[[119 101 137]
 [143 158 121]]
=>
[[119 101]
 [143 158]]

[[121 129 141 125 126]
 [124 129 128 152 134]
 [122 128 139 143 129]
 [122 128 128 151 129]]
=>
[[121 129]
 [124 129]]

[[119 124 128 149 122]
 [134 129 129 113 131]
 [147 141 120 102 142]
 [115 122 129 154 120]
 [114 121 130 155 119]]
=>
[[119 124]
 [134 129]]

[[110 150 137 114]
 [147 108 120 144]
 [111 153 139 114]]
=>
[[110 150]
 [147 108]]

[[152 122 116 150 156]
 [106 148 158 110 102]
 [108 147 156 111 104]
 [152 122 116 150 155]]
=>
[[152 122]
 [106 148]]

[[133 128 113 118]
 [146 133 107 147]
 [112 138 129 133]
 [129 105 115 127]]
=>
[[133 128]
 [146 133]]
---
[[119 132 121 122 132 103 143 121 128]
 [121 133 121 122 132 101 144 121 128]
 [124 136 121 124 132  99 144 122 130]
 [119 129 121 123 131 105 141 123 125]
 [119 130 120 124 131 105 142 123 125]
 [119 129 121 124 130 108 140 124 125]
 [121 135 120 124 132 101 144 122 129]]
=>
[[121 135 120 124 132 101 144 122 129]
 [119 129 121 124 130 108 140 124 125]
 [119 130 120 124 131 105 142 123 125]
 [119 129 121 123 131 105 141 123 125]
 [124 136 121 124 132  99 144 122 130]
 [121 133 121 122 132 101 144 121 128]
 [119 132 121 122 132 103 143 121 128]]

[[122 131 144 147 136]
 [147 136 120 109 123]
 [116 149 137 145 138]
 [148 115 140 134 127]
 [128 147 124 130 120]
 [129 145 139 147 111]
 [116 124 117 115 117]
 [130 144 132 147 146]
 [116 131 125 114 137]]
=>
[[116 131 125 114 137]
 [130 144 132 147 146]
 [116 124 117 115 117]
 [129 145 139 147 111]
 [128 147 124 130 120]
 [148 115 140 134 127]
 [116 149 137 145 138]
 [147 136 120 109 123]
 [122 131 144 147 136]]

[[130 124 119 107 138 109 115 130 140 106]
 [127 122 131 129 119 125 105 136 136 135]
 [143 144 129 132 140 109 130 144 120 144]]
=>
[[143 144 129 132 140 109 130 144 120 144]
 [127 122 131 129 119 125 105 136 136 135]
 [130 124 119 107 138 109 115 130 140 106]]

[[120 134 134 121 146 121 134 134 121 134 133 119 121 121 121 121]
 [136 121 121 136 134 136 122 121 136 121 121 136 137 137 136 137]
 [133 125 125 134 105 134 125 125 133 125 125 133 136 135 133 133]
 [118 134 133 119 143 121 134 135 120 133 135 121 122 119 118 119]]
=>
[[118 134 133 119 143 121 134 135 120 133 135 121 122 119 118 119]
 [133 125 125 134 105 134 125 125 133 125 125 133 136 135 133 133]
 [136 121 121 136 134 136 122 121 136 121 121 136 137 137 136 137]
 [120 134 134 121 146 121 134 134 121 134 133 119 121 121 121 121]]

[[143 111 114]
 [144 107 109]
 [141 110 113]
 [112 149 146]
 [114 149 145]
 [113 147 144]
 [115 147 144]
 [141 113 114]
 [141 110 113]
 [113 148 143]
 [113 148 144]
 [127 128 128]]
=>
[[127 128 128]
 [113 148 144]
 [113 148 143]
 [141 110 113]
 [141 113 114]
 [115 147 144]
 [113 147 144]
 [114 149 145]
 [112 149 146]
 [141 110 113]
 [144 107 109]
 [143 111 114]]

[[140 132 137 123 131 123 141 124 115 138 137 127 135]
 [129 121 113 123 128 112 131 134 122 118 124 130 121]
 [107 130 131 137 128 139 134 127 131 119 129 129 122]
 [120 134 141 130 122 138 128 115 129 126 127 117 139]
 [126 123 125 146 134 139 122 137 140 130 130 132 126]
 [121 121 123 129 129 120 124 141 122 138 131 130 111]]
=>
[[121 121 123 129 129 120 124 141 122 138 131 130 111]
 [126 123 125 146 134 139 122 137 140 130 130 132 126]
 [120 134 141 130 122 138 128 115 129 126 127 117 139]
 [107 130 131 137 128 139 134 127 131 119 129 129 122]
 [129 121 113 123 128 112 131 134 122 118 124 130 121]
 [140 132 137 123 131 123 141 124 115 138 137 127 135]]

[[131 119 150 136 123 146 116]
 [114 132 126 126 134 117 119]
 [147 150 128 129 138 131 138]
 [117 132 112 140 101 140 135]
 [133 107 126 109 147 104 125]]
=>
[[133 107 126 109 147 104 125]
 [117 132 112 140 101 140 135]
 [147 150 128 129 138 131 138]
 [114 132 126 126 134 117 119]
 [131 119 150 136 123 146 116]]

[[135 114 119 116 103 102 123 121]
 [107 131 147 132 127 128 132 148]
 [125 126 133 151 149 151 147 129]]
=>
[[125 126 133 151 149 151 147 129]
 [107 131 147 132 127 128 132 148]
 [135 114 119 116 103 102 123 121]]
